Named turns come first, each shown by rows before and after it. Which turns, in which order, take the first row of each pair that follows to the second? Write the first one first, as in the answered first pair.
E:
[-25  38  19  12   5  21 -14 -19  21 -47   1   4 -28] |-> [ -5  16  21  44  53  -4 -12   2  32  -4 -21  10 -29]
[-13 -15  -7 -23 -43   7   5 -24 -38 -32  26 -29  -8] |-> [ -4 -12  -8 -16  31 -25 -25  -4 -34  15 -16 -49 -33]
[ 19  11 -39 -40 -47  31  33 -14   3 -16  36  43  36] |-> [ 11  38 -54 -80  38   3 -24 -10   0  11 -27  -1  -5]
[ 40  32   7 -27  -2  41   0 -21  29  19  34   0  33] |-> [ 35  43   3 -36  24  30 -18 -14  28  25  23 -16  20]
S:
[ -8 -56  13   1 -28   6  12  16 -43   3  48   5  -6] |-> [ 23 -11 -31 -60   1  19  17  -6   2  30  19  38  22]
[  3  41 -11 -44  28  11 -36  -7   2   9 -14  -9 -15] |-> [-25 -32  14  18  -7  -6 -19  22 -46 -18 -17  -7 -33]
[  7 -15   1   2 -34  11  23  -5   0 -11   4  18   8] |-> [ 18  17   0 -24 -22  18   5 -19  17  -7  20  -1   4]
[ 15  24  -2 -37  -6   2 -12   4   4  28  14  21  13] |-> [-10  -1  24   6 -29  -6 -17  17 -23   4  30   4  -5]
D:
[-33  -9  10 -12 -45  -4 -34   1 -66 -36 -26 -54 -20] |-> [ 41  28   6 -24  17 -16 -45   7   6  56  19 -65   3]
[ -5  -1  14  -9 -27   9   2 -17  -3 -10  29   0  18] |-> [  0   5   0 -39 -19   5  -4 -18  -5  -1  14  -6  16]
[-35   8 -15   7  47  12 -16   0 -41 -25 -47  29 -24] |-> [ 17  25   2  31  78   4 -13   8  11  38   7  24 -14]
A:
[ 39 -35 -62   2  22  -9  34   8  -6  39 -17  24  -9] |-> [ 18  11 -72 -47  16  19  21 -23  -1   6 -26  25 -10]
[ -2  20 -39   3  77   0  -8 -18   5   3 -30   9   6] |-> [ -3  17 -24  14  88  -1  -8 -12  10  -3 -22  -2   0]
[ 40  -6  -9  10  42 -16 -18   5  27  49   4  -6  -2] |-> [ 43   1 -29 -12  37  -7 -16  -5  25  49  -7   3   8]
Now pairs of rows:
(2 to 3 turns a pair)
[-43  13  13   0 -36   8 -16 -33 -29 -56 -14 -30 -13] |-> [ 22  33  21   2  27 -12 -32 -19  28  37  21 -54  -4]  D A
[  1  40 -25 -50  -2  22  -4 -24  32  -2   1   7  12] |-> [  5  32  23  27  44  -4 -11  -2  50  20  20 -10 -17]  A E
[-11 -14   1   4  -2   1  14  -8  -3 -18 -24  28  -4] |-> [  9 -19  17  13   3 -14  -6  10  -6  13   8 -13  -8]  D S A
[ 35 -28 -38 -61   7 -24   7  47 -19  33  -8   9  35] |-> [ 42 -11 -26 -40  42 -27  11  47  14  48  -2  22  29]  A E
[-15   5  15  -5 -20  29  -8  -3  -2 -15  11 -36 -63] |-> [ -9 -18 -32 -17 -18  21  25   4  -7  -5 -45  16 -42]  S E
[-29  74  29 -42  -6  28 -50 -10  15 -37  41   5 -12] |-> [-10  50  39  11  66 -14 -57  23  33  22  29  -3 -27]  D E
[-10  -3   2  34 -25  11   9 -22  27 -13  49  26  -2] |-> [-12  43 -18 -25  -1  12 -24 -38  28   3  21   3  -9]  A S E
[-23 -21   8 -17 -43  10  21   9 -38   2 -24 -52  -2] |-> [-15  23 -14 -50  11  11  -1  -4  -4  24 -43 -42  -2]  E S A
[ -9 -46 -21  12   6 -32 -14   6 -51  -2 -37   6 -16] |-> [ -1  30 -30 -62 -11   8 -25 -35 -14 -24  -7  -2   3]  E A S
[ 15  -8 -19 -11   4  -2  13   4   3  11 -18  23   6] |-> [ -7 -13  20  23 -14  -7 -10   6 -14 -14  11 -10 -19]  A S A
[-11  40  -7 -35   2  31 -25  -8   3 -24  -2 -20  -8] |-> [ 10  35  23   6  30  16 -23   8  26  -1  31 -27 -10]  D E
[ 11   1  39   6 -44  20  29 -40  41 -39  58  -5  28] |-> [-30 -30   8 -30 -59  12   8 -34 -20 -72 -12 -14  15]  D S
[ 14  -5   6   6  15 -31 -27  31 -10  33  15 -15 -13] |-> [ 35   3 -14 -12 -24   2  14   7   6  13  27  29  21]  E S
[-37   9  11  31 -22  46  21 -20  14 -54  16   5 -17] |-> [ 23 -35 -35  17  33  -2  16  19  14  47 -39  23   7]  A D E
[ -2  31 -31 -53  -4  -3 -17   2 -17   2 -19 -25   4] |-> [-18 -12  -9   2  25 -27 -19  32 -26   5 -45 -15 -20]  D D E
[ -1 -50  31  37 -48  12  14  18 -21   0  11 -12   4] |-> [ -8 -20 -18 -30 -24  22  10   2 -21  -6 -62  20  15]  E S
[ -6  -7  44  47 -16 -13 -13  13 -19 -30  36 -16 -10] |-> [ 52  23 -17 -31   5  -8   0   6  17  33   8  16  38]  A S
[-22  20  29  31  23  -5 -31 -13  -5 -24  -1 -21 -42] |-> [ 12 -23  19  54  28 -26 -16  17  -6  35   0  -9 -20]  D D A
[  6  62  23   3 -20  32  -4 -37  17  -8  73 -29   2] |-> [ -7  63  28   3  -6  21 -28 -31   0 -10  60 -53 -16]  A E
[ 12 -10 -12 -34 -82  24  20 -23  13 -58  27  13  64] |-> [ 25  16 -13 -86 -57   2 -37 -19  -3 -15  21 -56  39]  D S D
[ -8 -54  13  14 -32  -4  12  13 -12  -6 -13 -16 -15] |-> [ -2  22  13 -39  -2  22 -21 -22  32 -14   0 -38 -24]  A S A
[ 33 -17 -29 -57  -3 -34  -3  29  -5  25 -37 -34 -17] |-> [ -2 -41 -18 -25 -35 -30   9  28 -36 -17 -38 -23 -26]  D D
[-38  51 -45 -60  17  10   3  -8  17 -32 -80  26 -24] |-> [-26 -22  23  70  45 -44 -10  54   3  12 -31  -4 -64]  S E
[-15 -26 -16 -14  31  49 -23 -13   7 -77   2  40  15] |-> [-11 -18  13   9  34  53 -23 -12  18 -72  42  31   9]  S D D
[-30 -19  -2  25 -33 -11  35   9  -7  -8 -11  40   8] |-> [-24   3 -22  -6  11 -22   6   9  -7   9 -53  22  -5]  E E A
[-23  -8   1  -3  -1   2   2 -13 -18 -34 -30   3 -11] |-> [-13 -13   5  -9  17  -8 -18   5 -17  -3 -26 -24 -17]  D S D
[  0  21 -22 -61 -56  22 -15 -16  -5 -20  21 -16  21] |-> [ 42   4   3  -8 -22   3 -10   6  31  40  65 -18  27]  E E S
